One turning vector, and how many steps it has turned:
The counts run from 0 to 539.
93 89 54 109 81 100 129 106 110 107 114 81 91 62 100 106 83 118 76 118 91 96 108 117 97 104 121 110 81 103 122 113 109 87 77 83 136 90 97 91 115 70 95 96 113 75 108 88 122 92 121 104 68 110 107 84 101 75 98 125 29 65 109 96 : 206
100 86 54 104 106 100 81 95 117 107 118 112 56 93 103 104 93 87 95 103 93 115 133 109 84 112 108 87 72 69 114 54 79 114 64 132 110 85 93 98 83 105 98 96 122 94 67 99 85 86 94 84 96 114 69 96 104 125 136 93 93 144 123 69 : 15
102 104 103 42 83 83 110 76 74 111 113 107 92 136 111 113 83 101 71 128 72 106 78 76 75 120 97 119 82 117 72 86 122 88 81 129 116 112 108 78 133 121 74 104 113 90 85 92 80 113 115 113 81 98 108 118 149 90 106 129 105 95 86 100 : 397
97 112 128 65 126 105 109 119 111 144 79 103 112 119 109 82 94 147 118 100 124 107 104 135 77 96 103 92 83 71 99 110 92 116 95 110 117 94 137 95 116 119 123 114 93 82 67 113 108 99 73 109 102 116 103 104 68 109 137 126 119 73 105 132 : 248
76 104 89 97 83 102 93 118 99 104 99 103 113 106 90 86 91 80 114 90 82 69 88 94 123 105 128 140 103 98 62 94 100 88 46 97 120 99 119 62 112 94 86 117 130 109 88 96 77 117 120 132 57 86 127 86 91 79 105 133 85 98 124 78 : 533
77 128 107 127 117 81 113 104 104 140 88 94 84 72 93 95 91 76 81 87 86 99 91 126 90 93 87 93 130 51 117 84 114 86 60 122 121 83 103 89 111 91 95 89 134 89 66 105 88 96 82 76 73 123 77 110 102 87 113 122 64 135 116 118 : 416
102 83 70 114 91 89 74 90 102 87 118 88 97 97 111 96 64 96 97 75 101 71 107 120 77 120 67 140 88 109 66 76 73 97 97 95 95 73 137 86 105 120 118 114 130 99 85 87 90 117 89 87 77 100 93 89 93 93 104 129 119 149 123 57 : 133
107 129 92 58 121 107 121 95 110 102 113 77 111 94 85 94 92 126 80 115 91 112 82 141 96 95 129 110 89 85 110 122 106 88 95 140 134 122 99 88 123 102 73 117 107 86 86 122 130 113 112 136 70 98 120 114 90 93 123 143 70 66 99 137 : 77
115 105 103 50 82 93 100 62 80 106 118 94 105 119 105 111 81 81 65 122 66 110 71 88 69 123 87 123 86 133 86 88 116 96 86 129 95 101 117 88 124 119 81 101 115 82 95 95 88 103 120 91 90 100 99 120 156 99 115 119 98 117 89 97 : 396
104 105 92 119 120 88 111 71 84 125 87 111 122 120 129 103 93 91 98 123 105 122 86 90 98 113 74 146 134 100 90 87 121 83 83 65 78 90 104 107 105 98 125 126 115 95 111 73 85 113 111 65 67 101 124 112 156 111 104 110 75 130 82 72 : 393
111 103 81 134 111 99 101 106 99 123 77 88 62 94 110 81 85 92 123 115 114 120 129 105 93 110 92 85 124 103 114 76 67 113 96 92 108 69 132 90 116 66 146 101 96 114 87 101 116 78 128 54 119 107 99 92 84 108 103 113 131 135 125 69 : 453
160 100 123 83 118 116 75 85 83 147 102 94 129 127 100 86 95 118 93 95 54 132 92 118 118 114 100 99 95 101 86 65 114 81 92 133 92 61 111 96 108 89 85 120 133 93 89 101 142 81 89 81 90 100 111 117 109 108 102 103 91 122 115 124 : 514
103 106 91 96 125 102 124 101 102 150 82 105 112 109 125 93 98 166 92 102 99 120 108 116 102 101 121 113 97 79 102 85 135 93 69 96 143 106 101 96 101 97 99 124 123 91 119 118 126 101 97 125 77 99 112 100 122 99 109 128 45 61 97 119 : 510
70 109 82 126 117 98 96 99 130 127 87 105 69 109 117 95 104 87 132 103 128 132 117 112 68 105 116 101 96 58 122 70 61 126 93 107 127 110 110 106 96 115 138 117 91 97 77 95 91 95 112 87 104 115 94 92 107 126 126 107 90 146 96 75 : 148
70 67 101 51 93 88 100 121 96 127 73 118 100 103 103 57 87 109 132 111 108 92 132 112 100 61 127 83 89 96 94 61 85 97 101 93 105 95 88 95 78 107 103 96 111 99 101 128 99 113 109 97 114 98 132 113 34 104 116 93 118 98 128 99 : 442
89 68 60 114 78 113 116 128 85 82 90 101 96 84 97 109 100 123 109 132 119 77 117 96 111 66 95 126 116 96 91 113 92 92 83 66 110 72 86 87 86 64 124 94 89 128 105 112 106 107 126 110 76 80 136 86 56 93 98 115 87 81 105 66 : 332
88 84 72 118 101 106 136 115 100 137 97 97 73 67 129 90 87 78 92 103 81 105 135 82 76 117 127 63 100 106 120 50 109 121 79 87 113 86 106 109 83 55 121 86 112 100 112 104 113 63 135 99 102 110 75 95 124 99 100 95 82 119 104 84 : 318
100 98 115 103 114 125 88 94 92 77 79 104 92 91 82 84 81 117 116 109 101 80 68 86 120 134 106 125 108 131 97 100 93 126 92 117 83 101 117 77 150 98 117 90 108 107 84 57 125 118 113 101 99 87 137 61 111 86 70 118 140 109 118 59 : 363
71 79 112 57 82 132 107 108 84 87 84 103 120 98 89 97 87 123 92 115 132 86 71 95 64 108 123 126 81 122 98 139 112 139 110 98 92 116 109 119 116 104 118 97 70 73 95 80 133 112 121 120 95 111 132 69 103 98 116 101 105 64 75 110 : 368
108 101 106 57 89 89 107 71 95 107 107 90 100 95 121 103 97 125 103 107 91 60 99 104 45 79 56 110 100 94 96 93 101 103 83 92 118 96 126 83 69 102 142 77 88 104 73 130 74 82 73 86 81 104 69 121 104 88 123 137 124 118 87 87 : 128
114 71 118 107 131 111 108 106 88 123 77 136 103 109 120 109 127 122 120 124 66 93 135 77 124 103 97 105 109 102 94 86 113 117 66 103 109 91 91 83 68 48 107 73 112 107 69 110 83 83 89 128 81 86 111 107 92 127 102 111 79 58 92 83 : 220
112 119 100 86 116 124 65 57 98 67 85 88 119 78 81 85 112 136 118 113 145 92 69 112 110 102 119 143 118 99 130 123 112 112 89 121 94 103 102 93 94 110 91 112 104 100 76 123 134 113 96 85 87 101 113 70 110 124 100 116 88 107 86 67 : 372
90 85 127 128 104 95 87 99 75 102 81 102 104 80 102 97 90 65 98 67 74 54 86 113 96 78 67 103 128 86 88 75 111 86 96 99 79 72 101 85 80 72 106 74 126 119 74 107 107 109 88 92 62 98 113 114 88 75 70 121 96 142 110 95 : 423
86 103 114 42 70 112 81 86 99 106 85 97 117 88 84 63 109 123 147 124 127 84 103 100 76 87 126 124 80 102 114 128 106 131 62 85 116 108 116 86 95 107 123 97 75 74 88 127 113 87 101 72 96 122 93 89 81 105 130 99 90 75 84 93 : 240
60 68 80 69 97 104 114 116 108 92 98 116 104 116 112 96 86 110 116 89 117 67 108 119 65 79 108 123 66 89 76 87 75 108 113 73 113 124 98 105 74 130 126 125 95 93 93 84 73 133 99 130 66 96 127 99 69 96 124 118 104 104 98 88 : 138
89 60 65 64 68 80 93 110 82 111 106 108 97 121 108 97 71 119 78 108 94 102 120 119 75 78 75 110 94 99 53 91 90 69 94 79 97 74 88 95 105 112 92 96 117 103 104 93 87 121 90 84 88 108 125 128 58 82 122 111 104 95 128 121 : 3
98 97 78 99 138 100 95 84 134 114 97 111 87 85 85 95 85 145 92 117 92 136 109 137 110 99 98 107 82 80 139 84 61 103 123 132 105 101 68 101 122 120 103 99 100 70 83 60 110 113 79 84 106 107 136 109 83 116 99 103 94 125 113 100 : 476
125 96 101 127 132 121 88 100 96 114 85 94 140 112 110 86 104 95 111 103 104 136 89 130 128 115 124 108 119 91 106 106 99 89 118 103 90 73 93 96 99 72 88 144 118 95 75 73 148 99 117 93 62 115 139 102 84 105 87 104 54 110 99 131 : 81
95 88 120 143 115 98 88 109 74 108 76 106 105 107 114 98 94 65 99 54 79 63 105 110 83 98 81 104 146 79 64 74 119 92 92 101 90 80 115 86 80 60 105 81 130 128 60 104 105 115 104 120 64 102 105 112 87 86 82 122 92 119 117 114 : 422
96 90 141 88 77 90 103 115 82 148 91 92 90 119 112 85 94 82 94 77 64 109 110 115 52 87 88 75 112 85 74 98 99 104 98 109 115 96 116 91 102 77 119 79 97 99 75 108 119 81 112 101 94 126 88 138 100 83 105 116 90 90 111 167 : 419
99 74 106 91 109 111 101 98 121 110 97 90 110 61 80 92 82 130 101 93 105 97 96 141 94 68 95 105 63 87 152 97 85 112 134 124 85 89 75 133 86 119 114 92 71 65 95 92 158 100 85 92 113 108 128 89 86 101 100 90 83 133 90 83 : 45
89 53 96 113 66 72 96 74 99 95 94 103 97 87 129 99 91 95 126 93 97 68 116 72 69 98 82 110 115 103 80 73 111 96 90 87 99 80 98 82 62 89 107 76 111 122 61 101 110 86 113 99 91 111 94 93 129 81 73 118 85 130 76 66 : 430
94 65 113 92 130 126 100 105 93 91 79 122 85 131 107 95 100 113 114 94 83 126 119 102 90 120 129 89 79 120 121 68 87 151 144 124 101 124 89 119 94 77 114 92 102 95 94 74 133 116 113 132 104 81 139 96 97 132 87 90 95 86 95 114 : 480
107 96 109 61 74 80 109 82 86 112 95 90 83 120 127 105 92 133 115 110 97 72 106 92 49 82 58 115 90 102 80 91 96 101 89 73 125 93 128 79 86 101 151 89 87 107 97 128 81 96 86 79 89 97 88 131 98 87 117 142 116 94 90 90 : 129
107 96 120 119 149 96 100 74 108 118 72 97 91 81 107 86 110 125 131 103 101 102 108 97 123 106 96 116 100 114 158 60 115 116 113 115 107 93 100 111 76 92 118 90 100 94 113 118 137 108 98 95 122 67 117 86 117 127 69 109 80 135 98 39 : 51
123 84 52 115 78 137 106 86 87 71 105 78 116 74 102 101 102 90 92 115 108 89 87 101 99 98 130 121 131 113 101 107 112 100 82 76 82 88 96 100 79 54 106 99 105 126 106 98 131 83 158 99 55 109 115 90 122 94 92 97 69 107 87 78 : 200
69 99 107 136 97 87 99 88 70 67 68 96 69 89 108 107 100 92 112 110 118 77 72 95 80 78 67 125 133 102 130 105 111 108 129 93 94 95 84 109 101 89 135 74 83 114 108 111 114 134 119 88 94 77 131 86 97 91 66 124 85 127 94 63 : 162
97 97 110 77 84 119 87 83 112 119 86 114 129 88 77 72 84 120 127 119 84 87 91 103 124 84 106 123 115 97 72 103 63 99 54 80 75 92 107 53 114 102 134 80 94 116 73 53 105 89 94 91 85 122 133 112 94 85 105 102 138 111 109 88 : 231
84 63 52 115 104 95 116 117 97 57 103 106 70 80 105 125 95 132 88 130 135 84 104 100 87 91 65 138 98 97 126 119 94 106 120 109 111 88 79 111 98 96 98 90 95 103 77 98 94 130 106 122 93 80 134 74 74 105 100 125 78 87 92 52 : 466
117 95 109 56 86 105 109 78 89 130 103 98 99 96 96 104 94 160 78 118 92 117 93 101 93 94 110 98 72 94 127 97 143 91 78 143 128 88 94 98 99 105 75 100 107 79 92 132 143 89 95 104 93 100 96 104 127 102 102 118 55 68 81 115 : 508
92 120 113 57 81 94 73 98 82 144 84 104 96 81 89 64 86 109 114 109 93 108 112 119 84 92 112 84 97 95 104 99 108 99 63 106 113 75 118 73 125 106 99 98 122 65 85 112 112 85 83 43 97 140 85 106 68 85 128 112 95 97 134 129 : 113
128 100 132 53 141 120 118 70 68 95 98 105 125 125 126 116 107 107 71 111 89 90 71 91 74 93 80 112 102 104 104 90 131 106 105 117 89 120 106 115 76 92 101 101 99 106 86 120 92 105 92 117 67 82 111 127 128 125 122 115 108 102 62 106 : 389
101 84 81 88 80 50 82 59 121 106 102 94 106 77 100 86 95 110 118 110 97 77 125 96 86 67 79 128 132 82 79 83 99 78 66 97 104 83 91 63 74 115 89 73 112 125 72 129 90 99 90 83 105 106 101 133 108 99 95 118 100 129 109 59 : 432
99 49 74 76 72 110 86 86 97 73 121 105 93 93 123 111 80 104 107 90 97 79 100 103 77 97 117 78 68 91 94 51 86 95 105 104 95 83 66 85 51 103 96 104 131 122 67 82 114 89 99 90 69 119 102 94 82 80 87 97 89 143 80 87 : 7
